Read these off the grid that follows. Indices start at 1.
1) Give the entry at row 3, column 2.
2) Give the entry in row 2 and column 1.
3) Give the bottom entry of the column that holds the largest entry.
4) Give the entry at row 3, column 1.
5) Give the bottom-left entry.
6) Give the entry in row 1 and column 3.
7) Give the bottom-right entry.
[[134 137 119 128 111 139 107 132 127 137]
 [119 141 130 128 124 134 137 126 145 120]
 [119 136 139 128 137 127 136 128 134 120]
 [131 140 119 130 115 133 104 134 115 140]
 [130 139 134 139 122 130 102 131 123 128]
 [126 135 143 135 132 126 117 128 118 129]
 [130 140 119 130 112 137 101 133 117 137]
 [121 149 120 129 111 140 112 129 140 134]
 [119 143 149 130 136 133 114 125 140 118]
 [125 135 141 133 134 126 113 128 118 125]
 [131 137 128 129 120 133 101 132 115 138]
 [119 147 152 139 135 132 115 125 141 118]]
1) 136
2) 119
3) 152
4) 119
5) 119
6) 119
7) 118

Read these off the array that follows. Counting starts at 1.
1) Read off the entry just left of the smallest entry.
2) Read off the entry directly below the largest entry.
3) Read off the entry directly below the smallest entry.
4) Read off the entry directly below 117.
5) Read off the top-left entry.
6) Read off the bottom-left entry.
7) Read off the entry at row 1, column 3.
8) Read off the smallest entry.
[[127 122 132 133]
 [122 123 120 132]
 [134 134 135 145]
 [126 117 137 120]
 [156 134 123 115]
 [128 121 130 136]
 [126 123 131 121]
 [127 123 132 132]
 [121 113 130 116]
 [128 123 133 130]
 [119 111 120 124]
 [128 124 132 131]
 [128 134 151 144]
 [151 125 128 124]
 [115 121 112 130]]
1) 119
2) 128
3) 124
4) 134
5) 127
6) 115
7) 132
8) 111

X =
[[112 150 139 105 130 153 116 124]
 [112 150 139 102 130 140 143 124]
 [112 150 139 105 130 140 148 124]
 [112 150 138 105 137 140 148 124]
 [124 150 139 105 154 140 148 124]
 [112 150 139 105 130 140 148 124]
 [112 150 139 105 130 153 120 102]
 [112 150 139 105 130 140 148 124]
 [109 150 139 105 130 148 148 111]]
The top-right entry is 124
The last entry, reading row by row: 111
The smallest entry in the last row -> 105
The smallest entry in the first row -> 105
Find the top entry of the column that holds the largest entry.
Answer: 130
The entry directly above the largest entry is 137
The 3rd entry on the main diagonal is 139
Find the entry in the top-left corner.
Answer: 112
Find the second entry, reading row by row.
Answer: 150
The first entry in the row that holds the largest entry: 124
The bottom entry of the column that holds the largest entry -> 130
The third entry from the end, reading row by row: 148
The 2nd entry on the main diagonal -> 150
Find the smallest entry in the last column.
Answer: 102
Find the second entry on the diagonal from the top-right corner.
Answer: 143
Find the entry just left of the largest entry.
Answer: 105
The entry in the bottom-left corner is 109
The 3rd entry on the diagonal from the top-right corner: 140

Read these off the table that follows.
1) What is the largest entry in the first row?
2) What is the last entry, reading row by row?
3) What is the bottom-left entry?
4) What is the 4th-last entry, reading row by row?
5) What is the top-left entry?
6) What is the bottom entry of the column that holds the largest entry?
7) What is the largest entry in the first column?
8) What is the 2nd entry, reading row by row?
[[132 130 125 135 120 128]
 [126 120 129 128 130 123]
 [126 121 129 128 130 122]
 [126 121 126 125 122 139]
 [127 127 126 134 123 133]
 [128 133 121 122 109 128]
 [128 121 127 124 126 139]
 [129 132 120 123 109 127]
 [134 133 126 127 122 127]
 [126 131 130 131 134 131]
 [133 132 138 123 153 127]]
1) 135
2) 127
3) 133
4) 138
5) 132
6) 153
7) 134
8) 130

a =
128	134	140	125	141	118
117	120	145	125	126	129
144	134	140	123	148	110
137	113	114	113	123	141
135	120	119	120	154	127
129	143	157	115	152	135
144	129	140	133	145	143
129	113	131	123	141	157
139	141	145	155	132	138
139	120	145	133	137	135
139	129	145	128	141	129
Report the smallest entry in the last row.
A: 128
Report the last entry, reading row by row.
A: 129
Report the entry in the bottom-left corner.
A: 139
The entry just left of the smallest entry -> 148
The smallest entry in the first column is 117
The entry directly below 154 is 152
Report the first entry in reading order.
A: 128
The fifth entry, reading row by row: 141
The entry just left of 152: 115
Report the entry directly above the smallest entry.
A: 129
Report the second entry on the diagonal from the top-right corner.
A: 126
Report the entry just left of 115.
A: 157
The entry directly below the smallest entry: 141
Report the top entry of the column that holds the smallest entry.
A: 118
The third entry on the main diagonal -> 140
Report the first entry in the row that holds the smallest entry.
A: 144

Questions about the grid below.
1) Find the entry in the top-right corner.
2) Find the entry in the bottom-right corner.
3) Find the top entry of the column that holds the smallest entry.
4) Find the entry just left of the centre entry.
5) Find the smallest entry in the first column.
6) Find the entry just right of the centre entry.
7) Find the first entry in reading order.
8) Find the entry just right of the largest entry.
[[120 125 109 120 130 125 119 145 132 119 127]
 [145 124 142 152 111 131 128 133 112 119 125]
 [138 138 148 130 125 133 132 124 139 145 129]
 [115 148 101 102 157 139 134 123 131 136 117]
 [141 118 125 132 113 140 126 144 106 139 133]]
1) 127
2) 133
3) 109
4) 125
5) 115
6) 132
7) 120
8) 139

[[131 134 127 118 136 132 129 124 122 128]
 [116 133 153 121 131 134 134 108 141 145]
 [116 125 142 124 124 143 124 125 135 122]
 [130 114 113 139 116 124 127 139 121 129]
 [130 133 126 123 138 136 133 126 116 140]
 [124 139 143 121 139 136 137 109 130 152]
 [120 120 130 128 123 132 126 131 125 125]
 [130 130 130 126 125 119 118 135 140 101]
 [123 120 129 133 125 135 137 122 120 156]
 [128 127 129 132 125 125 131 124 133 136]
 [124 124 131 129 123 127 126 129 131 125]]
Rows and columns are numbered from 1.
The entry at row 1, column 3: 127
Give the entry just right of 113.
Answer: 139
The entry in the bottom-left corner: 124
The top entry of the column that holds the smallest entry -> 128
The bottom-right entry: 125
The entry in the top-left corner is 131
The entry at row 3, column 1: 116
The entry in row 2 and column 2 -> 133
Give the entry in row 1 and column 2.
Answer: 134
The entry at row 2, column 1 -> 116
The entry directly below the smallest entry -> 156
The entry just left of the largest entry: 120
The entry directly below 138: 139
Give the entry directly above 141.
Answer: 122
Give the entry directly above the largest entry.
Answer: 101
